Each path below is one point turned by a fixed rotation once a step. After each direction that follows a path, write how fast that rotation turns it, in degrees each step (0 if it stays still).
Each turn is a multiple of 5 degrees from 10 to 175, or 0.
Path 1:
[ -4  -3  -9   4 -14  14   5  -4   0  13   8   7   8  -4  29   0   3 -11
  -5  -1  -5  11  13 -16 -17  10 -16  -8  -5 -15 -16  -6  14   0 -11  11
   8  -2]
[  8  -3 -19   5  -9   7  -9 -13  -8  12  10   3  19   0  14   1   0  -7
   4   0 -10  15   6 -20 -19   8 -10   1   7 -23 -15 -11   1  -4  -7   0
   7   3]
[ -4   4 -10  -1 -16   5 -19  -5 -15   7   8   3  25 -14  10   1   1  -9
   5   7 -20  18  -7 -11 -17   8 -15 -13   2  -9  -7  -4  -6   3  -2  -3
  10   8]
[-15   6  -2   4 -23   8  -3  -1  -7   5   4   4  15  -7  18 -10   6 -19
   1  -2 -15  20  -1  -5 -11  -2 -13 -21  -8  -5 -12  -6   9   9  -7  -1
  14  -1]
[  4  14  -7  11 -14   4   8  -6  -4   7  13   7  18   5  13  -6  16 -12
  -6  -1  -7  19   9 -13 -15  -4  -8 -11  -3 -17 -16  -8  11  -2 -14   3
  11  -6]
[  9  13  -3   7  -9   6  -5  -3  -7  11  14   7  19  -9  15  10   9  -2
  -3   5  -8  12   2 -15 -31   8 -13  -8   1 -20  -5  -1  -1  -4 -12  10
   7   1]
[ -9   1  -2   6 -17   8  -8  -7  -7  12   4   0  10 -11  18  12  -6 -10
  10  -7 -10  11  -8 -12 -29   7 -17 -12   3 -17  -6  -5   4   5  -3   5
  14   3]
[-12   6 -11   9 -21   0   4 -14  -5   9  11   0  17  -1   6   5  -1 -14
   8  -3 -15  17  -1 -11  -5   4 -16 -13   4 -11 -17 -11  13   0   1  -3
  20   5]
[ -4  11 -10   1 -15   3   4  -4  -5   9  18  10  22  -8  14   2  10  -6
  -8  13 -17  16  11 -12  -4  13 -16 -13  -4  -4 -15  -3   9  -6  -7   6
  11   4]
[ -2  -1  -8  -2 -10  16  -5   0  -3  13   5  10  11  -8  29  -3   3  -9
  -7   3  -9  11  12 -15 -23  12 -13  -9  -5 -13 -13  -5   5   0 -14  10
   4  -2]
[  3  -5 -16   6 -12  11 -11 -13  -9  10   3   1  18   0  15  -3   0 -15
   5  -7 -10  15   0 -19 -23   2  -8  -4   6 -23 -12 -13   1   3  -7  -3
   6   1]
[  0   8 -10   6 -19   1 -11  -8 -16   5  11   0  28 -11   5   0   8 -11
   6   5 -18  21  -8 -12 -12   0 -14 -13   3 -11  -7  -4  -3   3  -2  -5
  12   6]
[-12  12   4   5 -23   5  -1   3  -8   6  10   7  15 -11  20  -4   8 -11
  -1   4 -13  22   0  -3 -14   1 -15 -20 -11  -5 -11   0   7   6  -8   4
  16  -2]
[ -1  12  -3  10 -12   7   7  -5   1  10  11   7  10   7  18  -2   7 -10
  -4  -6  -6  16  10 -11 -23   1  -7 -12  -3 -19 -17  -9  13  -3 -15   6
  14  -6]
[  8  12  -9   7  -6   5  -3 -10  -5  12  12   4  21  -4   8  14   6  -6
  -2   1 -11   9   1 -20 -28   9 -12  -9   8 -22  -6  -7   2  -8  -8   6
   8   3]
[ -9   1  -6   3 -19   7  -7  -7  -8  11   6  -1  15 -19  16  14  -3 -10
   7   0 -13  10  -8 -15 -19  11 -22 -14   2 -11  -4  -2   4   4   1   6
  12   8]
[-15  -1 -11   6 -24   4   3 -10  -5   9  10   1  12  -3  17  -2  -2 -13
   7  -2 -12  19   4 -10  -2   4 -18 -10  -3  -9 -20  -9  14   3   0   0
  18   3]
[  0  10 -14   1 -12   3   0  -5  -5   9  18  11  22   1  13  -6   8  -6
  -7  11 -16  19  15 -12  -7   9 -10  -9  -3  -9 -20  -8   7  -8 -11   2
  11   1]
[  1   4  -7  -4  -6  15 -12   1  -6  11   5  10  18 -10  23  -2   6 -10
  -8   5 -14  12   6 -15 -28  11 -11 -12  -2 -13  -7  -4  -2   0 -14   7
   1   0]
[ -1  -4 -10   8 -15  13  -9  -9  -9   8  -2  -1  16  -5  17  -3   3 -19
   7 -10  -8  14  -6 -17 -24  -3 -11 -11   3 -20  -7  -9   3   9  -6  -1
   7   0]
[  1  11  -8  13 -22  -2  -2 -10 -14   4  15  -2  25  -6   5   1  11 -10
   7   2 -12  24  -6 -11  -8  -5 -15 -10   1 -14 -11  -4   4   3  -2  -4
  16   3]
[ -7  18   5   5 -19   0   0   2  -7   7  17   8  15 -10  17   2   7  -2
  -3   9 -13  20   3  -2 -17   6 -15 -16  -9  -8 -12   1   5   0  -9   7
  17   0]
[ -8  10  -2   5 -11  10   4  -4   3  14   6   8   7   3  21   3  -1 -10
  -3  -7  -9  11   8 -10 -29   8  -9 -14  -2 -17 -15 -10  11  -3 -13   8
  13  -4]
[  3   5 -16   7  -7   7   0 -16  -3  12   8   1  21  -2   7  13   5 -13
   1  -3 -12   8   1 -23 -20   9 -13 -10  11 -20  -9 -11   7  -5  -5   3
   8   5]
[ -5  -1 -11   3 -19   6  -7  -8 -12   9  11   0  21 -20  15  11   4  -9
   5   8 -14  14  -4 -16  -8  10 -23 -10   1  -8  -6   0   3   4   2   5
   9   9]
[-14  -3  -7   3 -24   6  -3  -2  -7   9  10   4  11  -7  25  -7  -2  -9
   4   2 -11  22   7  -6  -7   5 -17  -8  -9  -8 -20  -5   9   5  -4   2
  16   1]
[  1   9 -13   2 -10   5  -4  -6  -4   8  13  10  20   8  13 -11   5  -9
  -5   3 -15  21  12 -10 -15   5  -4  -9   0 -14 -22 -13   4  -6 -14  -2
  12  -2]
[  5  11  -8   0  -6  11 -11  -2  -9   9   6   8  25  -9  13   1  11 -13
  -7   4 -16  11  -1 -17 -27   7  -9 -16   2 -13  -2  -4  -3  -1 -12   3
   2   1]
Directions:
[-4  0 -2  0 -1  1  0 -3 -1 -1 -4 -3  3 -3 -5  2  2 -7  1 -3 -3 -2 -6 -2
  4 -2 -2 -6  2  3  4 -1  2  3  4 -2 -1  2]	85
[-1 -1  2  0 -7 -1  2  1  3 -1 -4  0  7  1  2 -1 -1  1  6  7 -1 -1  0 -5
 -1  0  1 -3  1 -3  0 -5 -1 -2 -2  4  0 -4]	0
[ 4  1 -5  3  1 -3  3 -5  0 -1  2 -1  3  7 -6 -1  2 -1  1 -2  0  2  2 -2
  3 -3  3  3  4 -3 -4 -4  2 -3  0 -4  1  0]	115
[-5  1  2  0 -4 -5 -4  0 -2 -1  3 -1 -1  0 -2 -1 -6  3  5  1 -3  5 -3  6
  3  0  0  0 -1  2 -4  0 -2  1  3 -4  6  2]	80
Path 2:
[  3  -5 -11  15 -10  -3  -3   2  -5 -21   9  15   1   7   4  -6  -5   2
 -25 -12  -8   1 -12   8 -15  14   6   8   0 -10  10 -12  13   5  -3   6
  -4  -5]
[  3  -4  -5  29 -18   2  -9   6  -9 -13   1  11   1   0   1   0  -4   1
 -32  11 -10   2  -7   8   1   8   3  14  -9  -4   4  -8   3  -4  -5   7
  -2  -5]
[  3   2  -1  23 -17   2  -8  11  -5 -11  12   6  -1  10  13   5  -2 -10
 -20   0   3   0 -18   5  -1  13  -8   7  -4  -1  -6 -15  16   6  -7   7
 -13  -1]
[ 16   4  -6  24  -7  10   5  10  -7 -12   3  13  -3  11  14   6  -4 -14
 -26  -3  -3  -2  -6   2 -11  -3  -8  17  -7  -3  -2  -5   7  -1  -2  12
   4   0]
[  1   4 -11  16  -4   0   0   3  -8 -17   2  13  -9  12   9   0  -9   0
 -25  -1 -13 -16 -20   2  -6  -1  -5   4   0  -3  -6 -17  16   3   5   6
   5   0]
[  9   3  -2  15 -10  -1  -3   0  -1 -21   5  23   6   3   5  -2  -8  -2
 -21  -4  -7  -5 -10  16 -14   7  11  11  -5 -12   1 -16   4   2  -3  13
   3  -4]
[ -2  -3 -10  18 -18  -4 -10  -1 -12 -10   7   1  -1   0  13   2  -6   6
 -33  11   0  -3 -10  13  -8   5  -1  11  -4  -8   5 -12   8   0  -6   7
   0  -6]
[ 11  -4  -5  20 -17   3  -7   6  -6 -13   7  13   6  11  17   0  -1  -2
 -26  -9   1   8 -15  -1  -6   7   3  10  -2   0  -4  -9  14   1 -13  -1
 -10  -7]
[  5  -1 -14  27  -9   7   5  13 -11 -12  -3   6  -3  10   1   1  -1 -11
 -31  -4  -7   1  -9   2  -5   6 -11  11  -9 -11  -2  -7   9  -3   5   7
  -2  -4]
[  5   5  -6  24  -6   1   0  10  -1 -17  11  16  -5   8   1  -6 -15  -8
 -21   3 -13 -10 -13   3  -2   5  -3   5  -2   5  -4 -17  17   5  -7   8
  -2   4]
[  3   2   2  21  -8   3   1  -1  -1 -19   1  14  -5  -1  14   9  -5 -12
 -20   2  -3 -10 -15  14  -9   3   3  16  -3  -9   2 -17   2   0   0  18
  -1  -1]
[  5   2  -9  12 -13  -1 -11   0 -10 -12  14   9  -5  10  19   5  -3   7
 -27   2  -6  -7 -13   8 -16   6  -3   9  -1  -4   9  -7  14   9  -4   8
   5  -1]
[ 13  -2  -3  17 -18   4 -10   3 -10 -14  -3  20   7  10  12   2   0   4
 -28  -2  -6   0 -14   3  -5   0   7  10  -7  -9 -10  -9   6  -4  -1   1
   1 -10]
[  1   2 -15  19 -14  -1  -1  12 -11 -11   6   3   6  10   1  -6  -9  -6
 -29  -3   1   0  -9  11  -8  10  -8   3  -8 -15  -7 -15  13   2   0   5
  -3  -7]
[  7  -1  -8  26  -8   3   4   7  -2 -16   7  12   2   2   8  -7 -16  -9
 -28   2  -3   0  -6   3  -3  -4   2  15  -1   5  -1 -15  10  -3 -16   6
  -3  -2]
[ -5  -5  -7  23  -5   2   3   2  -4 -19   0   6 -11   4  13   7   0 -10
 -24  -5  -5  -6 -22   4  -7   7  -2  13   3  -6   8 -16  10   0   1  11
  -8  -2]
[ 12   1  -4  20 -11   4  -7   6  -5 -16  12  20  -5   9   6   3  -2   1
 -23  -1 -17  -3  -8   4 -13  12   1  12  -5  -1  11  -4  10   7  -2  11
   2   3]
[  5   4   1  22 -19   1 -13   4 -10 -11  -1  13  -1   6   9   8  -1   0
 -25  12  -7 -10 -17   9   1   4  -2   8 -10  -8 -11 -13   6   0   4   8
   1  -4]
[ 11   8  -6  13 -14   0  -4   8  -7 -11  14  10   7  12  15   0 -10  -8
 -21  -5   7  -3  -9  13 -14   6  -5   6  -6  -9  -9 -14  14   7  -8   9
  -1  -4]
[  7  -2 -15  19  -6   3   5   2 -10 -14  -3   9   0   6  14  -2 -11  -3
 -35  -1  -2  -4  -8   3  -9 -12  -1  15  -2  -5  -3 -11   8  -7  -5   4
   5  -7]
[ -3  -6 -13  17  -7  -3   0   3  -4 -22   5  12  -2   8   4  -7  -6   0
 -25 -11  -9  -3 -20   3  -8  10   4   4   4  -7   3 -18  16   3  -1   2
  -8  -5]
[  5  -4  -4  27 -13   3  -4   7  -4 -17   4  15   1  -1  -1  -1  -4  -4
 -27   5 -11   3  -4  11  -6  12   5  16  -8  -7  11  -8   2  -1  -5  12
  -2  -1]
[  0   1  -2  25 -18   1 -12   7  -8  -9  10   4  -7   6  14   8  -2  -2
 -24  10  -3  -5 -18   5   1   9  -8   8  -4   2  -2 -13  14   5  -6   8
  -8   1]
[ 19   5   0  20 -12   9  -1   9  -5 -13   6  17   2  13  18   8   1 -13
 -20  -8   0  -1 -11   2 -12   3  -4  14  -6  -5  -6  -6   9   2  -3  11
  -1  -1]
[  4   4 -15  17  -6   2   2   6 -13 -12   0  10  -6  12   7   0  -9  -1
 -30   2 -10 -13 -12   5  -9  -5 -10   6  -5  -9  -6 -11  13   1   7   7
   9  -2]
[  6   2  -4  14  -8  -3  -2   1  -1 -23   7  22   6   5   6  -7 -14  -1
 -21  -5  -7  -8 -14  11  -8   3  11   6  -1  -6  -6 -22  10   2  -7   7
   0  -5]
[ -3  -5 -10  20 -14  -1  -3  -1  -8 -14   3   3   0  -3  10   2  -6  -2
 -31   4   1  -1  -9  17 -11   6   3  15  -4 -14  10 -13   3  -2  -3  13
  -1  -7]
[  6  -5  -8  21 -17   1 -11   5  -8 -11  12   9  -1   9  15   0  -3   4
 -28  -1  -4   5 -14  -2  -5   8   0  10   0   5   5  -8  16   3 -13   0
  -8  -4]
Directions:
[ 1 -2 -1 -1  1  2  2 -3 -1  1  1 -3 -3  1 10  4  3 -1 -1 -4  5  1 -2 -4
 -4 -4 -1  4  4  3  4  3  1  0 -3 -1 -1  0]	90
[ 4  1  2  1 -7  1 -6  3 -3  5  1 -2  3  3  2  3  5  2 -1  2  3  4  1 -1
  2  3 -3 -1 -4 -1 -4  4  0  1  0 -3 -1 -1]	70
Path 3:
[ -3  28  -1   0  -9 -14   6  12  14 -17   8   7  -6  -4  -4   3  10   6
   6 -17 -11  11  -4  -7  -5  -4   6  -3  -7 -11  13  -1  -6  19   6 -23
  -1   3]
[  2  27  -3  -3  -4 -16   5  15   6  -8   4  12  -7  -9   2  -6   6  -1
   3 -25  -2  11  -7  -9  -3   4  -2  -2  -9 -12   5   0   0  17  11 -22
  -2 -13]
[  9  22   9   7  -4 -23  12   9   7  -1   7  14 -13 -12  -2 -16   7  -6
   4 -20   3   7   2  -6  -4   5  -1   0  -9  -9   6  -4   5  23  10 -15
  -4  -2]
[  0  14   1   3   1 -20  16  20   9 -11  12  12 -16 -16  -8 -10  14   0
   7 -13   3   4   6  -1  -7  -6  -1  -4  -8  -9   6 -12   0  20   6 -13
  -5   7]
[  1  16   1   0  -5 -14   3  27   9 -10  12   9 -14 -12  -6   0  12   3
   4 -17 -11   3   4   6  -1  -6  -1  -3  -8  -5  -2 -13  -8  19  15 -16
 -10   2]
[  6  20   9   4 -11 -13  -2  12  16  -9   4  13  -9   1  -6   2   8   3
  11 -24 -12  10   2  -2  -3  -3  -1  -3  -8 -10  -1  -6  -8  17  10 -23
  -7   5]
[  5  17   0  -2  -1 -19   7   9  14 -13   4  10 -11  -6  -6   0  13   6
  12 -29  -2  15  -4  -8  -9   7  -7  -4  -3  -6   5   0  -1  12   7 -24
   0  -1]
[  4  22   3  -1  -5 -23  11  10   7 -10  11   1 -14 -14  -3  -7  11   4
   2 -21  -6   8  -3  -2  -5  10   0   2  -2   1  13   2   1  22  14 -17
  -1  -4]
[ -3  28   2   4  -8 -19  13  14   9 -12  11   8  -9 -12  -2  -8   8  -1
   0 -10  -5   5   1  -5  -4  -5   9  -2  -9 -11  16  -4  -1  25   8 -16
  -2   2]
[ -1  24  -4   1  -1 -13   7  25   6  -9   6  17  -8 -11   0  -7   7  -3
   3 -18  -1   6  -1  -6  -2  -7  -1  -5 -13 -16   0 -10  -2  17   9 -18
  -6  -7]
[ 11  16  11   5  -4 -18   4  16   9   0   5  17 -14  -9  -5 -10   8  -5
   7 -25  -2   6   5   0  -3   1  -6  -2 -10  -8  -6 -10  -1  19  13 -16
 -10  -1]
[  6  10   7   5  -2 -20  11  13  15 -11   9  11 -17  -8 -12  -4  16   4
  14 -20  -2   9   6   0  -8   0  -5  -4  -5  -4   3  -8  -3  17   7 -17
  -5  13]
[ -1  16  -3  -4  -5 -17   6  20  12 -17  12   2 -14 -11  -8   5  16   9
   7 -20 -12   8  -1   2  -5   0  -1  -2  -3   1   6  -5  -7  17  13 -20
  -4   2]
[  2  29   5   0 -13 -15   0  11  13 -11   6   6  -7  -3  -2   2   6   3
   3 -20 -15  10  -3  -4  -2   1   5   0  -7  -8   9   0  -7  21  13 -22
  -4  -2]
[  2  25   0   1  -3 -17   9   8  11 -10   2  15  -6  -6   0  -7   7   0
   7 -23   1  13  -5 -13  -6   3  -1  -3  -9 -15   9   1   1  16   5 -22
   0  -5]
[  5  19   1   0   1 -23  14  16   4  -5   9  10 -15 -18  -2 -15  10  -3
   2 -21   4   7   0  -4  -6   6  -4  -1  -7  -5   6  -4   4  20  12 -14
  -3  -7]
[  2  19   8   7  -5 -20  12  18   8  -6  13  10 -15 -14  -7 -10  11  -2
   3 -11  -4   1   7   2  -3  -5   4  -1  -9  -7   7 -11  -1  25  10 -11
  -7   7]
[ -2  17  -1   1  -3 -12   5  25  12 -13   9  14 -10  -8  -7   1  11   3
   9 -17  -7   6   3   0  -3 -11  -1  -6 -11 -12  -1 -13  -8  16   8 -19
  -8   5]
[  8  17   6  -1  -7 -14  -3  17  12  -7   4  12 -12  -3  -5   1   9   3
  10 -29 -11  10   0   0  -2   2  -7  -2  -7  -6  -6  -6  -7  15  15 -22
  -9  -2]
[  8  18   9   3  -6 -22   8   3  16 -10   5   9 -12  -4  -8  -3  12   5
  12 -25  -5  13   0  -5  -8   7  -3  -2  -2  -4   9   0  -1  18   8 -21
  -1   7]
[ -2  21  -5  -4  -2 -20  14  13   9 -17  11   2 -13 -14  -5  -3  14   7
   4 -18  -3  10  -4  -5  -8   5   0  -2  -2  -3  15   0   0  19   9 -18
   2  -1]
[ -1  30   1   0  -9 -17   6  18   6  -8  11   6  -9 -13   1  -6   6  -1
  -3 -14  -9   4  -2  -3   0  -2   7   1 -10  -8  11  -4  -1  25  14 -16
  -4  -7]
[  2  25   4   6  -5 -15   8  16  10  -6   4  20  -7  -7  -1 -10   4  -5
   5 -17   0   7   2  -9  -3  -7   2  -4 -14 -19   2  -8  -1  20   6 -19
  -6  -1]
[  7  12   2   2   3 -18   9  20   8  -5   6  17 -15 -13  -5 -10  11  -2
   9 -25   3   7   3  -2  -6   1 -10  -4  -9  -9  -5 -10   1  15  10 -16
  -7  -2]
[  7  12  11   4  -5 -21   8  15  12  -6  12   7 -19 -11 -11  -5  14   3
   9 -20  -8   5   7   6  -5   2  -3   0  -4   1   2  -9  -3  21  13 -14
  -7   9]
[ -2  19   0   0  -7 -15   6  16  16 -18  10   6 -11  -6  -9   6  14   9
  10 -16 -11   9   1  -1  -6  -6   3  -4  -5  -6   8  -7  -8  17   8 -21
  -3  10]
[  1  26  -3  -4  -8 -14  -1  16  11 -13   5   7  -7  -6  -1   3   8   5
   5 -26 -11  12  -6  -6  -3   3  -1  -2  -6  -8   5   0  -6  16  14 -25
  -3  -8]
[  7  26   8   4  -7 -21   7   4  10  -5   3  12  -9  -6   0 -10   6  -2
   5 -24  -2  11  -3  -9  -5   8   1   1  -7 -10   9   2   2  20  10 -20
  -1  -4]
Directions:
[ 1 -4  2  3  2  1  1  6 -1  3  1  5 -2 -2 -1 -3  0 -3  0  2  3 -4  5  3
  1 -5 -2 -1 -3 -2 -6 -7  0  0  0  3 -4  2]	55
[ 0 -1  2 -3  2 -3  2 -1 -1  4 -3 -7 -1 -4 -3  1 -5 -3  2  0 -3  2 -4 -1
 -2 -2 -2 -1 -2 -1  4 -6 -4  0 -2 -5 -4 -1]	0
[ 3  1  2  1  0  2 -4 -2  1  3 -5  6  3  4  2 -1 -3 -3  2 -6  2  3 -2 -4
  1  2 -4 -1 -2 -5 -5  1  0 -3  0 -3 -1 -4]	85
[-3 -3 -9 -5  6  2  2  6 -1 -5  0  0  0 -3  0  2  2  2  1 -2  4  2 -3 -1
 -2 -1 -4 -3  0 -1 -2 -1  0 -5 -1 -1  1 -4]	130
